(in the rows, 128 means zero)
Each path below is one point turned by a fixed rotation once a step. After each direction that follows a path, write how fast that rotation turns it, in degrees each step (0 if it stays still).
Each turn is a multiple of 5 degrees from 10 to 175, or 0.
Each row of a path follows its step; steps can be skipped.
Rotation 1:
step 0: [141 132 127 126 131 136 137 132 126 130 130 134 138 126 130 128 127 137
 122 130 137 118 128 131 123 118 120 128 130 124 132 137 129 116 126]
step 1: [139 133 135 128 123 139 118 132 126 137 127 140 127 126 138 124 121 124
 135 120 134 126 126 134 123 126 127 127 128 121 135 124 128 118 135]
step 2: [134 124 139 130 131 131 124 122 134 136 130 136 123 137 142 130 129 126
 128 128 127 137 120 129 138 120 138 123 127 118 126 124 123 130 132]
step 3: [135 138 128 135 131 118 130 122 138 129 134 136 126 146 133 132 129 133
 127 133 134 133 130 130 128 122 131 122 133 127 123 133 132 135 119]
step 4: [138 139 126 142 134 121 123 123 126 131 126 131 122 130 132 124 127 122
 131 124 125 128 138 130 127 138 127 128 136 133 133 136 143 130 123]
step 5: [131 118 131 138 138 132 129 118 133 130 123 121 126 118 127 121 128 122
 125 127 123 125 127 132 137 133 131 130 144 124 128 129 140 128 133]
step 6: [124 123 124 133 125 127 126 124 146 128 135 129 131 127 116 124 138 129
 127 131 128 120 123 138 129 126 125 129 137 118 117 121 133 126 131]
step 7: [128 131 124 134 126 124 121 124 128 133 140 134 133 128 122 128 144 128
 130 131 119 119 128 135 129 136 122 131 111 129 125 126 130 122 130]
step 8: [132 120 133 132 144 133 136 119 116 132 135 133 135 124 128 131 131 129
 127 136 128 121 124 132 128 128 125 131 118 137 132 131 127 121 135]
step 9: [128 124 130 132 135 131 135 131 126 124 134 144 126 123 127 130 119 129
 134 129 139 124 124 135 120 116 120 128 136 131 128 124 124 119 136]
Directions:
[127 122 127 131 126 127 128 130 127 128 131 127 130 125 127 128 130 129
 129 127 131 129 130 127 126 123 127 132 124 131 128 129 127 127 131]
35
[129 126 126 129 130 125 132 130 125 132 128 130 126 132 127 130 128 127
 126 131 128 127 130 124 128 130 128 130 131 131 131 125 127 124 125]
80
[127 131 129 131 129 127 124 130 128 132 127 128 127 127 129 125 124 127
 128 126 126 129 132 128 127 133 128 130 122 128 128 126 128 126 129]
120
[126 130 127 129 126 122 127 129 130 129 130 125 126 129 129 131 131 130
 126 131 126 129 125 131 129 125 130 126 124 126 127 127 127 127 125]
90
Rotation 2:
step 0: [128 119 141 136 127 131 123 131 126 123 121 138 129 122 126 131 132 124
 121 121 128 128 121 126 125 129 122 120 134 142 129 141 121 123 138]
step 1: [122 138 135 140 116 140 135 129 137 126 131 126 131 127 129 127 125 125
 125 130 123 133 121 125 138 146 132 126 122 123 127 132 122 127 129]
step 2: [131 126 133 141 132 125 129 140 131 109 123 132 126 125 134 128 140 120
 126 133 125 125 131 122 122 130 129 127 127 143 134 130 126 127 129]
step 3: [122 130 133 139 118 135 122 125 128 131 125 130 131 127 129 120 130 122
 125 127 124 121 123 131 138 138 121 135 134 130 126 140 122 127 143]
step 4: [127 140 137 134 135 129 139 140 131 118 126 128 130 128 131 121 129 126
 123 124 125 127 125 126 139 138 131 119 128 138 138 130 124 129 119]
step 5: [130 137 127 146 131 137 122 126 118 117 128 136 130 123 135 130 131 118
 128 131 122 125 123 127 127 130 129 143 128 131 127 135 128 125 135]
step 6: [127 133 132 138 129 128 133 132 138 128 125 130 124 117 128 116 132 125
 127 127 130 122 131 139 148 127 121 125 131 137 128 137 129 133 127]
step 7: [130 138 128 136 134 138 130 131 111 121 122 135 137 123 136 132 126 129
 128 123 123 125 124 121 133 134 131 116 131 135 126 137 126 126 132]
step 8: [138 138 125 142 128 133 130 129 141 115 123 126 129 114 123 129 131 122
 127 129 127 125 123 132 137 129 127 135 126 120 125 135 128 130 124]
step 9: [127 127 132 136 133 127 126 126 123 125 124 137 123 113 131 130 131 124
 126 126 128 131 134 131 129 131 127 113 129 145 127 144 124 130 132]
Directions:
[129 129 130 130 127 128 127 125 129 131 130 127 131 128 130 133 129 128
 132 126 123 128 125 129 129 127 127 131 132 125 127 127 128 126 132]
155
Rotation 3:
step 0: [122 127 136 135 134 130 138 130 126 120 133 130 122 127 128 129 127 121
 123 130 128 139 127 142 128 142 128 127 127 131 117 119 128 120 132]
step 1: [114 125 136 136 131 134 130 128 125 117 131 141 130 129 132 133 135 130
 129 123 132 125 130 124 124 131 114 130 130 131 129 128 139 135 122]
step 2: [129 128 135 123 129 126 128 130 123 121 132 136 118 120 138 126 126 128
 126 123 119 119 126 124 124 129 126 127 115 126 132 113 134 128 138]
step 3: [121 133 134 137 134 131 133 140 133 121 124 131 124 123 117 129 114 121
 127 122 122 131 128 131 129 138 119 122 122 125 130 128 125 125 134]
step 4: [121 123 127 130 122 133 124 131 123 113 124 139 134 118 125 141 130 124
 139 126 124 128 129 133 122 120 121 128 129 135 130 128 130 130 134]
step 5: [121 126 126 113 130 124 125 134 124 122 126 137 125 122 125 126 133 129
 122 129 121 141 126 126 129 134 130 126 117 136 123 116 132 130 137]
step 6: [124 131 132 129 133 127 133 135 124 120 126 134 130 127 123 127 119 130
 123 126 118 134 135 120 120 136 118 136 125 140 132 134 123 130 118]
step 7: [132 128 132 128 135 122 124 131 115 121 137 130 133 127 133 145 131 122
 133 131 120 125 125 129 126 123 122 133 118 137 128 127 121 124 134]
step 8: [116 139 125 127 138 126 125 133 128 118 129 123 121 130 124 134 125 130
 126 131 132 137 125 129 137 129 125 131 111 132 122 129 134 135 133]
step 9: [124 138 127 121 125 124 137 135 126 111 123 129 131 125 130 131 120 136
 135 124 130 123 128 129 128 127 126 138 129 140 138 129 133 127 120]
Directions:
[130 130 130 130 131 129 127 128 128 130 131 127 129 129 133 130 126 126
 126 128 127 124 127 124 127 129 126 129 123 125 129 130 127 132 129]
70
[126 128 130 124 132 133 128 127 122 130 131 129 129 126 125 124 127 128
 128 129 128 127 128 132 129 126 128 129 127 127 130 132 129 128 129]
0
